Some points:
Array([-0.722, 1.254, 0.105, -1.732, -0.714, -0.136, -2.126, 0.600, -0.271, 3.200, 0.855, 0.886, -0.413, 1.365, 0.076, 0.580, -1.386, 1.027, 0.045, 2.559, 1.025, -1.504, -1.012, -1.557])
Array([0.918, 0.135, 0.150, 0.549, 0.703, 0.584, 0.733, 1.005, 0.533, 0.531, 0.844, 0.330, 0.195, 0.119, 0.331, 0.325, -0.099, -0.653, 0.174, 0.102, -0.857, 1.055, 0.135, -0.039])
Array([0.531, 1.469, 1.941, -2.061, 1.370, 0.256, -1.267, 1.103, 1.080, 0.553, -0.713, 0.380, 0.267, -1.597, 1.034, -0.411, 0.864, 1.932, -1.797, 0.549, 0.787, 0.661, -0.571, -1.835])
Array([-1.909, 0.668, -0.518, -0.155, -0.069, -1.346, -2.071, 1.014, 0.957, -1.052, -1.223, -1.618, -0.107, 2.294, 1.419, -2.435, -0.423, -0.669, -2.340, 0.021, -0.780, 1.242, -0.864, 2.760])
Array([0.198, -0.407, -0.819, 0.676, -0.163, -0.657, 0.773, -0.367, -1.601, -0.593, 0.694, -0.485, 0.415, -1.920, -0.986, -0.791, -1.484, -0.534, 0.180, -0.417, 0.858, 0.148, -0.177, -0.031])
Array([-0.187, 1.662, 0.896, -0.122, -0.280, 1.112, 0.647, 0.947, -0.583, 1.642, -0.872, 0.100, 0.010, 0.558, 0.776, 0.163, 1.889, 0.614, -2.421, -0.330, 0.101, 1.598, -1.357, 0.355])
Array([-1.194, 1.436, 0.798, -0.249, 1.809, -0.160, -0.237, 0.317, 0.067, 0.470, -1.500, -0.189, -0.458, -1.322, 0.098, -1.076, -0.356, 1.902, -0.826, -0.935, 0.008, 0.198, 0.185, -0.431])
Array([0.297, 0.897, -0.090, 0.938, -0.436, 1.041, 1.005, 0.771, 0.073, 0.044, 0.344, -0.578, -0.165, -0.197, -0.375, 0.669, 0.567, -0.386, 0.703, -0.023, -0.484, 0.991, -0.042, -0.066])
Array([-0.156, -1.116, 0.495, -1.937, 1.388, -0.092, -0.034, -3.644, 1.889, 2.241, -1.607, -2.292, -0.865, -0.447, -2.203, 1.396, 0.976, -3.348, -0.808, 0.509, 1.267, 0.953, 0.953, -0.010])
Array([0.244, -3.483, 1.244, -1.524, 2.179, -1.308, -0.937, 1.251, -1.105, 0.478, -1.722, 0.597, 1.430, 0.356, -0.574, 1.456, 1.083, -1.357, 1.888, -0.572, -1.885, -0.074, -2.788, 0.204])
Array([-0.497, -0.215, -0.470, 0.418, 0.295, -0.149, -0.553, -0.980, 0.382, 0.869, 1.293, 1.654, -0.483, 0.840, -0.914, 0.203, -0.100, 0.393, -0.317, 0.507, 0.594, -1.427, -1.485, -1.871])
Array([0.241, -0.203, -0.528, -0.183, -0.085, 0.394, 0.149, -0.922, -0.673, -0.221, 0.276, 1.215, 0.524, -0.226, -0.617, 0.000, -1.833, 0.008, 0.373, 0.491, 0.561, -0.136, -0.673, -0.212])
Array([0.423, -0.118, -1.971, -0.465, -0.134, -0.262, 1.553, -0.485, 0.751, -0.331, -0.094, -0.173, 0.922, -0.005, -0.266, 0.627, -0.372, 0.656, 0.684, 0.061, -0.304, -0.639, -0.877, -0.772])
Array([-0.369, -1.790, -0.584, 1.520, 0.426, -0.500, 1.831, 0.113, -0.472, 0.458, 0.587, -0.362, 0.040, -0.213, 0.766, 1.153, -0.680, 0.099, -0.814, -0.038, 0.121, -0.164, 1.092, -1.108])
Array([-0.224, 0.414, 0.754, 0.000, -0.680, -2.742, 0.117, -0.438, -1.411, -1.766, -0.060, 0.986, -0.430, 0.646, -0.835, 0.948, 1.051, 1.269, 0.178, -0.528, -0.359, 0.526, 0.743, -0.376])
Array([-0.275, -0.324, 1.001, 0.014, 0.568, 0.758, 0.665, -1.453, -0.673, -0.187, 0.351, -0.197, -0.348, -0.453, -0.514, -0.716, 0.224, 1.665, -0.058, -0.865, 0.626, -0.849, -0.761, -1.302])
Array([0.402, 0.823, -0.117, 1.089, -0.724, 0.687, 1.110, -0.297, -0.907, -0.762, 0.231, 0.128, -0.812, 0.190, 0.366, 0.266, -0.491, -1.307, 0.972, 0.317, 0.083, 0.846, -0.914, 0.207])
Array([0.853, 0.141, -0.800, 0.561, -0.285, 0.785, 0.274, 1.310, 0.153, -0.831, 0.521, -0.060, -0.814, -1.932, -0.236, 1.155, -0.518, -0.822, 0.362, 0.390, -0.573, 1.032, 1.119, -0.359])
Array([1.863, -0.100, 2.251, 0.748, -1.613, -2.732, -1.077, -0.717, 1.864, 1.143, 0.052, 0.142, -0.073, -0.332, 0.738, -0.112, 1.186, 0.301, 1.338, -0.532, 1.587, -1.069, 0.478, 1.868])
Array([0.451, 1.236, 0.089, 1.227, 0.718, 1.383, -0.935, 0.981, 0.500, -0.071, 0.935, -0.283, -2.835, 0.308, 0.192, 1.550, -0.219, -0.331, 1.783, 0.411, -1.498, 0.171, 1.377, -0.448])
Array([-0.735, 0.737, 1.698, -1.081, 1.208, 0.301, 0.927, 1.186, -1.914, -2.104, -1.450, -0.226, 0.963, 0.428, -1.005, 0.092, 1.642, -3.007, -0.240, 1.809, 0.403, -4.621, 1.693, 0.746])
Array([-0.504, -0.006, -1.153, 0.352, -0.618, 0.835, -1.146, -0.798, -0.398, 0.095, -0.366, 1.436, 1.538, -0.107, -1.279, 0.216, -1.408, 0.505, -0.109, 1.850, 0.881, 0.196, -0.378, -0.229])
Array([2.495, -0.738, -0.009, 0.045, -1.615, -0.595, -0.510, 0.598, 1.410, 0.823, -1.654, 0.675, 1.055, 1.671, 0.151, -1.705, 0.310, -1.164, 0.782, -2.653, 1.284, -0.213, 1.751, -2.118])
Array([-0.479, 0.012, -0.039, 0.572, 0.976, 0.712, 1.052, 0.639, 0.549, 0.068, 1.199, -0.358, -0.082, 0.735, -0.751, 0.856, -0.308, 0.551, 0.687, -1.238, 0.314, 0.213, 0.791, 0.772])
Array([-1.173, 0.460, 1.320, 0.182, -2.621, -0.164, -0.515, -1.848, 0.637, 0.099, 1.081, 1.282, 2.017, -2.561, 2.186, 2.293, 0.075, -0.178, 0.095, -1.199, -2.257, -1.073, 0.620, 0.794])
Array([1.625, 0.051, -0.873, 0.054, 0.026, 0.319, 0.624, -0.441, -0.423, -0.705, -0.066, -1.178, 0.749, 0.219, 0.526, 0.293, -0.556, 0.117, -0.168, -0.218, -0.361, 0.043, -1.058, 0.052])
Array([-0.274, 0.611, -0.335, -0.296, -0.536, 0.175, 1.305, 0.388, -0.628, 0.856, 0.333, 0.873, 0.173, -0.415, -1.161, -0.140, -0.164, 0.014, -1.669, -0.781, 0.262, 0.317, -0.867, 0.288])
Array([1.196, -0.396, -0.754, -0.827, 1.002, -0.538, 0.474, -0.160, 0.615, -0.789, 0.616, 1.013, -0.121, 0.044, 1.034, -1.286, 0.632, -0.363, -0.383, 0.244, -0.395, -0.200, -0.377, 0.902])
Array([1.019, -0.305, 0.037, 0.688, 0.453, 1.427, -1.449, 0.034, -0.256, -0.470, 0.698, -1.289, -1.205, 0.530, 0.031, -0.476, -0.900, -0.028, 0.426, -0.282, -1.888, -0.293, 0.354, 0.452])
Array([0.507, 0.745, -0.112, -0.698, -0.380, -1.639, -0.312, -0.607, -1.374, -0.396, 2.043, 0.025, 1.567, -0.034, 0.203, 0.492, 1.497, 1.024, 0.202, -0.267, -0.693, -0.040, 1.065, 0.430])
Array([0.689, -1.229, 0.464, 1.001, 0.634, 1.050, 0.132, 0.584, 0.680, -0.278, 1.563, -0.168, -0.014, 1.492, -0.064, 0.418, 0.146, -0.076, -0.268, -0.374, -0.765, 0.419, -0.003, 0.207])
Array([-1.902, 0.697, -0.437, 1.688, 0.062, 0.864, -0.595, 0.271, -0.126, 0.241, -0.581, -1.225, -1.326, 2.377, 0.108, -0.146, -0.036, 0.182, -0.378, -1.146, -1.085, 0.100, -0.172, 1.559])
Array([-1.938, -0.207, -1.646, 0.392, 1.141, 1.032, -2.068, 1.764, 1.329, 0.197, 0.038, -1.133, -0.746, 0.591, 1.633, 0.168, 0.832, 0.258, 0.117, -0.871, 0.058, 0.506, 0.681, 0.807])
Array([0.534, 0.774, -1.246, 0.847, -0.501, 0.522, 0.084, -0.183, -1.151, -0.721, -0.575, 0.583, 0.158, -1.324, -0.219, 0.608, -0.597, -0.500, 0.249, 0.825, 0.648, 0.825, -0.298, -0.098])
Array([-0.796, -1.099, 0.167, 0.237, -0.701, -0.035, 1.740, 0.079, -1.210, -0.091, 0.895, -1.331, 0.059, 0.200, 0.202, 0.428, 0.629, 0.767, 0.987, 0.401, 1.411, 0.311, 1.214, -0.227])
Array([-1.124, -0.047, -0.658, -0.853, 0.999, 0.285, -0.127, -0.627, -0.967, -0.969, -0.259, -0.098, -1.278, -2.368, 0.628, -1.860, -0.636, 0.325, 1.525, -0.898, -0.040, 0.240, 1.189, -1.031])
Array([1.735, -1.442, 0.312, -0.569, -1.669, -0.561, 1.108, -0.661, 0.428, 0.684, -1.687, 0.711, -1.882, 0.289, -0.087, -0.593, 0.510, 1.213, -0.402, 0.322, 1.277, -0.214, 2.040, 1.759])
Array([-1.622, -1.079, -1.946, 0.138, -2.841, -0.728, -0.871, 0.883, 1.076, 0.089, 0.375, 0.249, 1.004, -0.374, -1.918, -0.557, -0.704, -0.413, -0.367, 2.668, 0.632, -1.060, -1.056, -0.691])
Array([0.395, 1.059, 1.006, -1.246, -0.342, 0.726, 0.369, 0.506, 0.595, -1.219, -0.907, 0.061, 0.413, -0.177, 1.065, -0.150, -0.290, -0.005, -1.681, -0.283, 0.533, 1.304, -1.880, 0.096])
Array([-0.537, -0.977, 0.374, 0.065, 1.050, -0.906, 0.161, -1.715, 0.578, -1.224, -0.487, -0.082, 0.957, 0.752, 0.441, -3.901, -0.552, 0.320, 1.298, 0.414, -1.098, -0.320, 0.132, 0.549])
These points spread out most along one direction. Take the direction at right angles to it along which they spread out most. Go by this last direction. For each point below, how far along it does it lie, from 0 to 99? The average is 50, and the first point in the table lies past the average. One standard deviation of the points above along it is 16.
Array([1.625, 0.051, -0.873, 0.054, 0.026, 0.319, 0.624, -0.441, -0.423, -0.705, -0.066, -1.178, 0.749, 0.219, 0.526, 0.293, -0.556, 0.117, -0.168, -0.218, -0.361, 0.043, -1.058, 0.052]) 43
Array([-1.909, 0.668, -0.518, -0.155, -0.069, -1.346, -2.071, 1.014, 0.957, -1.052, -1.223, -1.618, -0.107, 2.294, 1.419, -2.435, -0.423, -0.669, -2.340, 0.021, -0.780, 1.242, -0.864, 2.760]) 70
Array([0.507, 0.745, -0.112, -0.698, -0.380, -1.639, -0.312, -0.607, -1.374, -0.396, 2.043, 0.025, 1.567, -0.034, 0.203, 0.492, 1.497, 1.024, 0.202, -0.267, -0.693, -0.040, 1.065, 0.430]) 48
Array([-1.938, -0.207, -1.646, 0.392, 1.141, 1.032, -2.068, 1.764, 1.329, 0.197, 0.038, -1.133, -0.746, 0.591, 1.633, 0.168, 0.832, 0.258, 0.117, -0.871, 0.058, 0.506, 0.681, 0.807]) 41
Array([-0.479, 0.012, -0.039, 0.572, 0.976, 0.712, 1.052, 0.639, 0.549, 0.068, 1.199, -0.358, -0.082, 0.735, -0.751, 0.856, -0.308, 0.551, 0.687, -1.238, 0.314, 0.213, 0.791, 0.772]) 33
Array([-0.274, 0.611, -0.335, -0.296, -0.536, 0.175, 1.305, 0.388, -0.628, 0.856, 0.333, 0.873, 0.173, -0.415, -1.161, -0.140, -0.164, 0.014, -1.669, -0.781, 0.262, 0.317, -0.867, 0.288]) 51
Array([1.735, -1.442, 0.312, -0.569, -1.669, -0.561, 1.108, -0.661, 0.428, 0.684, -1.687, 0.711, -1.882, 0.289, -0.087, -0.593, 0.510, 1.213, -0.402, 0.322, 1.277, -0.214, 2.040, 1.759]) 66
Array([1.196, -0.396, -0.754, -0.827, 1.002, -0.538, 0.474, -0.160, 0.615, -0.789, 0.616, 1.013, -0.121, 0.044, 1.034, -1.286, 0.632, -0.363, -0.383, 0.244, -0.395, -0.200, -0.377, 0.902]) 56
Array([-0.224, 0.414, 0.754, 0.000, -0.680, -2.742, 0.117, -0.438, -1.411, -1.766, -0.060, 0.986, -0.430, 0.646, -0.835, 0.948, 1.051, 1.269, 0.178, -0.528, -0.359, 0.526, 0.743, -0.376]) 51
Array([-0.187, 1.662, 0.896, -0.122, -0.280, 1.112, 0.647, 0.947, -0.583, 1.642, -0.872, 0.100, 0.010, 0.558, 0.776, 0.163, 1.889, 0.614, -2.421, -0.330, 0.101, 1.598, -1.357, 0.355]) 61
Array([0.531, 1.469, 1.941, -2.061, 1.370, 0.256, -1.267, 1.103, 1.080, 0.553, -0.713, 0.380, 0.267, -1.597, 1.034, -0.411, 0.864, 1.932, -1.797, 0.549, 0.787, 0.661, -0.571, -1.835]) 77
Array([-0.369, -1.790, -0.584, 1.520, 0.426, -0.500, 1.831, 0.113, -0.472, 0.458, 0.587, -0.362, 0.040, -0.213, 0.766, 1.153, -0.680, 0.099, -0.814, -0.038, 0.121, -0.164, 1.092, -1.108]) 33
Array([0.853, 0.141, -0.800, 0.561, -0.285, 0.785, 0.274, 1.310, 0.153, -0.831, 0.521, -0.060, -0.814, -1.932, -0.236, 1.155, -0.518, -0.822, 0.362, 0.390, -0.573, 1.032, 1.119, -0.359]) 23
Array([-0.275, -0.324, 1.001, 0.014, 0.568, 0.758, 0.665, -1.453, -0.673, -0.187, 0.351, -0.197, -0.348, -0.453, -0.514, -0.716, 0.224, 1.665, -0.058, -0.865, 0.626, -0.849, -0.761, -1.302]) 51
